In the rows, 128 means zero.
A state moves one step at a time under one of 6 hidden systems, and each row is a state written as 26 numbers. Each run below is a few steps of one system.
R, run 1:
[[130  97 103 213 138 111 138 130 147 132 152 106 168  57 127 114  70 132
  137 119 160 112 130 106 126 132]
 [127 145 170 151 112 151  93 124 162  77  90 153 178  97 138 172  99 145
  129  89  91 135 121 110 151  74]
 [155 133 203  60 154 122  90 106 128 125 109 149 112 168 161 143 129 115
   95 119  96 150 141 147 156 164]
 [134 123 100 115 167 131 126  89 121 160 151 137 114 144 101 137 160  88
  106 165 179  81 137 159 151 202]
 [128 154  56 165 103 177 137 138 120 116 125 118 126 139  78 149 189 147
  162 140 140  85  95 139 122 100]
 [163 130 145 144  93 122 148 180 111 107 130  80  87 163 141  96 148 169
  145 130  88 177 113 131 101  84]
 [124  95 174 156 150  82 155 152 152 120 177  98 124 105 151  81  81 110
  111 156 154 178 164 122 109 146]
 [ 72 127 133 144 160 162 115 119 183 103 137 165 201  77 120 147  91 119
  151 117 154 122 141 103 120 134]]
G, run 2 (8 x 26):
[[121 143 167 152 108 136  98 104 152  86  87 155 177  89 135 173  95 130
  112  84 105 112 122 113 165  70]
 [153 144 183  58 146 107 101 111 114 139 106 167 104 166 157 140 128 123
   96 117  77 142 150 147 159 159]
 [121 128  77 100 159 120 138 110 111 173 155 147  98 150 101 130 166  88
  114 175 166  98 148 151 130 195]
 [107 143  52 154  97 175 141 131 116 122 118 115 137 133  83 144 180 139
  161 129 155  87  87 125 110  84]
 [156 122 149 139  82 121 141 162 103 112 112  76 101 153 151  96 132 172
  141  98  91 166  98 122 106  67]
 [128  99 174 144 136  63 159 152 140 129 166 105 111 109 156  86  82 102
   97 158 145 183 166 122 114 135]
 [ 60 134 130 133 154 138 129 119 181 107 141 178 188  78 115 150  94 100
  134 135 156 126 161 104 124 128]
 [125 142 129  82 146 178  81 108 129 134  87 170 165 136 144 155 122 165
  163  67  81 108 107 116 133 144]]
Q, run 3 (8 x 26):
[[ 78 131 187 103 102 133 122  91 143  90  98 136 168 116 137 143 108 108
  100  82 148 118 110 115 146  62]
 [ 92 150 182  49 145 109 146 100 110 138 131 173 122 159 141  94 116 132
  116  92  99 106 153 146 147 150]
 [115 135  59 114 153 104 159 116  94 190 155 166 109 127 105 101 129 130
  142 134 128  76 155 141 129 190]
 [140 139  21 171  93 135 132 146  97 156 106 136 121 108  98 153 150 147
  157 129 110 100 109 113 115  96]
 [165 115 125 134  72 102 113 154 103 126  86  94  98 136 156 146 132 129
  109 124  97 182 103 107 112  57]
 [111  90 180  99 120  75 132 118 132 132 127 104 116 123 166 119 100  67
   70 147 174 183 136 111 116 107]
 [ 40 125 141  85 147 138 137  92 155 122 132 167 176 106 122 131 106  88
  121 115 180 110 139 109 120 125]
 [ 92 152 114  75 140 163 129 107 106 149 113 173 153 141 127 110 122 173
  170  60  91  78 116 125 127 144]]
L, run 4:
[[ 80  99 108 127 114  81 172 149 126 146 156 107 116 108 137  94 108  83
  111 164 181 170 145 102  82 104]
 [ 51 114  98 116 122 144 139 123 142 131 117 148 184  86 133 123  93 122
  154  94 160 127 117  81  87  92]
 [122 113 142  87 129 131 104 106 106 153  89 147 157 118 173 115  79 161
  146  45  87 121 108  99 121 126]
 [165 113 140 123 137  68 122  83  89 175 117 143 115 110 150 118  85 119
   83  94 109  88 143 142 176 165]
 [123 162  95 139 106  88 139  99 112 140 113 180 113 113  90 169 143  90
   86 149 121  74 155 148 178 108]
 [108 167  96  76  91 123 134 154 113 128  99 169  91 164 114 163 180 108
  119 161  94 155 139 126 114  80]
 [115  99  99  78 115 103 144 154  99 166 130 101  84 159 153 104 147  98
  120 157 153 188 119 109  69 124]
 [ 79  85  87 141 111 117 158 113 113 154 137  89 145 100 130  93 106 105
  130 112 201 117 101  97  90 102]]
S, run 5 (8 x 26):
[[166 128  61 145 110 129 126 123  74 176 104 127 117 125 127 117 126 180
  157  78  86  77 100 125 132 133]
 [184 125 109 186  80  61 144 140  91 142 115 104  86 111 130 129 117 127
   91 137  99 129 133 134 151  84]
 [102 140 146 125  90  78 144 145 143 104 120 144 109 118 127 159 132  68
   75 180 136 178 159 117 129  64]
 [ 62 125 134  40 138 144 118 137 146 130 118 158 136 150 146 143 142  88
  129 147 150 184 135 100  81 120]
 [101  89  88  74 156 157 119 111 104 180 129 115 142 140 150  94 121 134
  160  92 164 118  98 105  81 178]
 [135 105  81 170 114 116 153  98  87 167 130 100 142  98 124  89  97 157
  141  68 145  56  97 123 136 127]
 [135 152 138 168  80  72 160 127 103 120 112 144 120 103 122 119  98 146
  104  95  78  96 145 134 168  63]
 [127 156 148  95 114  68 134 152 126 130 116 183  95 134 140 150 121  99
   89 164  74 174 182 129 141 107]]
S, run 6:
[[122  93  73 137  98 111 100 107 112 162  80 126 152  82 145 170 100  94
  106 110 156 131  99  82 115  85]
 [112 111 151  79  84 103 120  90  91 141  77 116 123 137 160 134 118 105
   88  77 136 126  93 109 132  66]
 [ 97 125 140  59 112  74 167  99  77 167 128 135  89 158 140  89 130  97
   85 116 142 112 137 141 133 125]
 [ 71 147  55  98 116  98 181 130  95 172 142 172 109 127 100 108 138 111
  135 141 137  96 153 125 109 124]
 [105 135  40 126  97 119 143 168 101 164 108 154 124 111 128 128 121 152
  169 113  88 141 126  91  83  91]
 [153  88  99 137 100  78 118 153 100 168 100 106 113 100 174 123  82 128
  120 114 108 178 121  86  96  98]
 [108  90 135 121 107  66 125 101 118 151 105 122 134  87 159 140  82  68
   70 125 168 146 132  96 130  94]
 [ 60 135 133  54 111 112 131  85 113 144  95 170 146 126 136 143 118  85
   98  96 150 109 125 111 133  93]]
G, run 7:
[[128 140 119 178 108 106 144  92 131 112 132 126 127 106  84 157 147  83
   80 155 173  73 133 155 179 102]
 [105 186 148 101  91 148 138 149 134  80 107 163 116 166 103 153 176 139
  132 134  82 134 134 143 138  62]
 [132 128 126  75 145 125 140 176 114 149 150 126  82 179 148  91 149 143
  153 155  99 187 142 128  78 165]
 [109  83  72 168 152 136 141 141 140 153 166  93 146  96 123 104 113 113
  153 153 194 136 122 104  81 161]
 [120 117 140 178 107 159 110 114 149  93 104 106 186  84 131 143  96 148
  142  74 140 111  89 103 133  70]
 [164 130 217 108 129  98 109 112 122 115 109 134 121 138 167 119  92 144
   97  87  76 141 138 141 168 127]
 [128 138 134 108 168  90 134 109 134 152 157 172 110 130 116 131 127  86
   92 174 139 112 183 155 159 195]
 [ 97 161  53 127 128 179 120 123 136 127 120 170 143 128  78 172 180 122
  155 149 139  86 122 130 126 128]]
C, run 8 (8 x 26):
[[133 105  62  97 131 167  75 101 116 164  85 129 141 130 133 183 156 100
  128 125 162 122  84 106 110 141]
 [140 103 140  98  92 147 124  99  87 132  99  67 108 171 144 110 159 132
  116  86 160 116  61 132 119  93]
 [100 131 180 129 100  92 195 122 110 108 163  89 100 151 119  60 130 126
  104 119 157 112 129 154 136  89]
 [ 66 169 127 140 130 105 190 159 148 109 171 179 136 110  95  96 113 138
  148 144 109 118 183 133 124 113]
 [123 145  77 121 150 127 114 170 137 154 123 195 142 103 136 143 101 157
  172 130  61 153 164  99 102 153]
 [184  83  82 135 139 114  72 124 107 183  93 119 131 101 170 158  95 124
  122 116 116 151 111  95 117 162]
 [146  92 134 146 102 119  98  76 116 131  91  84 140 108 142 159 122  86
   75 107 185 109  84 118 153  94]
 [ 85 153 184  88  95 131 146  96 126  88 113 127 126 163 113 132 161 100
   92 115 153 108 112 147 154  64]]
C, run 9:
[[162  91 114 106 121  75 130  89  67 191 112 102  95 134 158 100 107 116
   89  96 139 101 112 134 142 152]
 [101 134  95 164  85  90 172  96 104 133 125 123 123 103  93 128 133  96
   94 124 168  68 123 137 157  73]
 [ 81 176 116 100  77 118 158 157 120 105 108 172 115 141 110 143 154 126
  131 133  87 143 141 120 117  46]
 [111 119 111  66 132  86 142 164 108 170 133 150  91 147 160 104 119 113
  126 153 104 189 160 108  83 145]
 [ 98  83  57 130 142 109 137 113 112 188 138 123 147  88 137 111  93 102
  135 124 182 116 122  93  92 154]
 [ 99 120 101 134  91 143 123 102 109 131  84 127 170  97 134 137 103 146
  141  55 130  93  85  96 123  65]
 [133 135 186  89  90  76 139 114  95 130  97 135 106 143 162 110 102 131
   89  84  81 138 132 130 151  82]
 [104 136 126 107 128  54 163 108 111 160 146 167 101 118 119 119 114  75
   75 159 141 110 180 143 153 141]]
R, run 10 (8 x 26):
[[118 101 137 115  83  73 150  90  84 152 106  94 109 125 145 111 114  90
   70 102 166 113 105 122 141  77]
 [ 61 157 145 111  92  84 186 110 118 114 132 160 125 121 105 113 124  96
   93 123 142  98 152 135 148  67]
 [ 66 171 104  67 120 111 162 151 116 142 128 203 119 141 117 118 133 132
  146 129  84 132 167 121 109 110]
 [121 116  51  89 133  98 131 150  92 200 118 163 108 122 147 120 113 128
  146 130 100 147 145  99  87 155]
 [134  89  54 150  97  87 119 120  96 181  96 117 129  82 145 146  96 102
  111 119 149 130 110  87 110 100]
 [105 121 142 124  71  93 127 109 114 119  82 123 135 105 143 154 110  93
   81 104 141 136 110 101 137  36]
 [ 73 146 180  51 106  89 153 107 115 123 116 159 115 151 140 120 127  89
   82 120 130 138 146 128 137  87]
 [ 63 146  92  61 139 106 167 113 104 170 143 183 116 142 113 105 135 104
  127 133 139 101 158 130 116 152]]
Q, run 11, 8 rows:
[[139  98  79 133 124 184  74 104 126 139  85 104 163 116 136 172 140 125
  145  98 161 116  68 100 110 120]
 [153 113 189 117  96 132 126  95  99 110 102  72 118 159 149 106 135 144
  104  72 136 110  77 143 148  88]
 [102 140 184 121 120  73 188 111 118 116 166 124 101 141 116  78 122 102
   83 138 149 106 160 162 158 120]
 [ 63 171  89 119 138 120 166 152 147 127 155 201 135 114  88 131 135 116
  148 163 115 118 181 127 120 128]
 [136 136  60 104 138 158 100 169 121 158 107 165 130 132 139 148 134 164
  183 124  73 156 126 100  84 146]
 [193  72 100 150 125 118  92 126  99 169 108  67 115 119 169 123 107 136
  124 109 139 150  88 109 107 147]
 [132 101 161 176 101 102 129  90 133 106 118  80 145  95 129 137 107  89
   76 117 187 111 105 126 158  80]
 [ 77 168 197  91 114 122 142 107 150  78 118 172 142 139 117 143 131 107
   98 117 120 117 150 142 162  79]]
L, run 12, 8 rows:
[[173  92  72 132 110  99 112  90  73 187 102  96  97 129 135 140 137 101
   91 122 158  93  98 131 142 143]
 [111 142 121 149  63 100 160 108 102 111 107 109 112 127 102 136 152 102
   87 122 152  95 107 137 153  40]
 [ 70 157 168  81  93  97 177 157 125 101 132 150 109 149 133  99 129 122
  118 129 103 167 154 125 109  62]
 [ 78 112 106  82 155  97 156 151 125 171 155 158 125 119 149  86  93 114
  143 139 132 163 165 101  80 165]
 [109 102  40 134 138 135 112 111 111 184 110 147 164  81 132 139  95 127
  154  97 147  95 110  88 105 149]
 [160 121 112 135  87 122  95  98  91 143  65 125 138 112 148 157 111 144
  115  64  96 100  87 111 152  80]
 [150 130 189 110  99  58 136 104 100 129 109 128  93 137 150 125 112 100
   57 120 109 132 144 146 171  97]
 [ 72 152 127  93 127  84 169 118 130 133 149 175 110 129 103 129 138  70
   87 172 153 119 175 141 139 123]]

Name the system that made each run.
run 13, 2 rows:
[[132 160 127 129 135 140 154 142 137 105 165 124  87 177  82 129 200 112
  121 193 146 121 145 174 138 144]
 [109 144 100 135 133 172 148 184 154  99 162 115 114 160 100 120 182 141
  175 180 135 167 131 130  78 125]]
 : Q
run 14:
[[118 150  69 131 107 149 170 144 101 132 148 110  90 170  81 107 196 141
  151 154 146  95 109 154 110 114]
 [129 130 101 172  90 128 170 185 119 112 145  84 107 136 120  90 141 167
  165 135 115 159 114 119  84  73]]
 : G
run 15:
[[169 124 155 100  96 132 124 103  79 135  95  87  95 177 146 110 152 156
  116  77 109 106  79 149 144 105]
 [136 127 146 142 115  60 189 130 103 140 171 100  75 143 117  75 131 107
   89 161 147 122 157 159 143 131]]
 : G
run 16:
[[ 56 102 146  72 139 141 127 126 154 121 130 126 153 129 148 128 121  80
  121 141 189 177 125  94  80 115]
 [ 76 103 124  74 155 160 130  96 117 155 128 129 165 131 146  88 105 142
  159  66 160 103 101 107  97 158]]
 : S
run 17, 2 rows:
[[151 128  85 213 110  78 171 125 104 146 152 116 120  87 101 100 101 142
  122 126 129  73 143 140 156 122]
 [136 164 110 167  87 100 123 155 140 103 100 171 125  99 112 185 129 118
  112 156  78 144 154 118 149  61]]
 : Q
run 18, 2 rows:
[[ 82 164 140  72 125  82 153 118 116 143 122 206 122 126 127 128 106 112
  106 120  88 114 178 132 150 119]
 [107 144  54  80 135 103 126 129 103 185 112 199 112 126 121 153 134 106
  129 147 102 119 158 115 118 157]]
 : R
run 19 (2 x 26):
[[ 48 119 146 125 135 148 139 118 167 102 134 144 193  87 131 118  87 120
  147  96 165 128 128  95 106  97]
 [124 131 163  93 146 142 107 102 119 139 106 160 162 123 160 110  81 174
  150  48  80 103 122 119 142 147]]
 : G
run 20 (2 x 26):
[[133 149  52 154  74  87 145 140  94 151  99 152  98 112 102 164 147 110
  108 150 107 113 134 121 136  69]
 [113 133 116 106  77  83 145 167 116 127 106 132  91 136 140 144 140  95
  101 165 114 193 139 106 100  56]]
 : R
run 21, 2 rows:
[[124  97 154 181 115 131 142 153 145 101 141  74 156  96 151  87  82 160
  153  94 137 158 108 102  96  88]
 [129 123 202 162 138  94 127 124 159  99 136 139 163  83 154 115  55 138
  109  98 104 139 160 121 156 118]]
 : Q
run 22, 2 rows:
[[101 122 103  99  73  94 131 118  90 153  74 142 128 111 151 141 106 115
  109  86 112 133 110  92 118  52]
 [ 98 125 145  74  93  57 151 105  89 159 104 149 104 128 152 116 105  87
   73 112 124 133 142 118 137  89]]
 : R
run 23 (2 x 26):
[[155 129  93 102 149 105 132 103  75 193 127 154 108 137 135 100 114 156
  135  88  92  75 134 143 146 189]
 [161 127  41 180  98  93 143 118  85 171 121 121 100 107  97 142 143 118
  112 144 135  78 120 135 147 120]]
 : Q
run 24 (2 x 26):
[[122 110 209 136 113  86 152 110 121 111 134  98 137 115 161  76  73 137
  101  77 128 128 128 128 146  97]
 [ 91 155 173 121 154 101 143 102 152 114 145 190 155 100 117 125  88 116
  108 118 114  93 180 142 173 147]]
 : R
run 25 (2 x 26):
[[152 110  95 195 131 132 138 105 129 126 155  81 123 114  91 133 154 102
  110 161 198  84 110 152 148 144]
 [108 171 148 153  91 166 138 148 155  55 120 129 138 144  93 154 171 140
  140 137 117 129 116 139 137  48]]
 : Q
run 26, 2 rows:
[[119 145 130 109  96 116 120 183 134 112 100 153 119 127 152 147 120 141
  140 133  64 201 142  96  96  68]
 [120  83 132  77 157 105 107 140 133 166 128 124 124 127 178 121  96  95
  119 145 146 199 141  95  81 166]]
 : G
run 27 (2 x 26):
[[140 140 153 186 102 106 142 105 120 106 116 130 155  90 122 117  86 159
  118  70  99  72 126 134 177  84]
 [147 170 167 130 109  81 125 135 135 104 111 181 111 123 125 165 119 115
   85 145  66 138 175 144 177  97]]
 : C
run 28:
[[159 112  90 196 143 113 142 105 123 144 161  99 121 107  92 128 139 104
  108 162 184  76 129 155 156 167]
 [126 170 129 175  85 154 130 139 148  66 110 134 141 124  89 170 162 137
  130 135 110 112 117 138 151  50]]
 : G
run 29:
[[154 132 152 146 101 135 139  83 101 111 123  80 111 157 105 121 168 127
   98 108 161  65  88 170 171 105]
 [122 174 161 152 109 114 185 146 130  86 165 125  95 160  86  97 164 142
  122 152 113 107 153 175 154 101]]
 : R
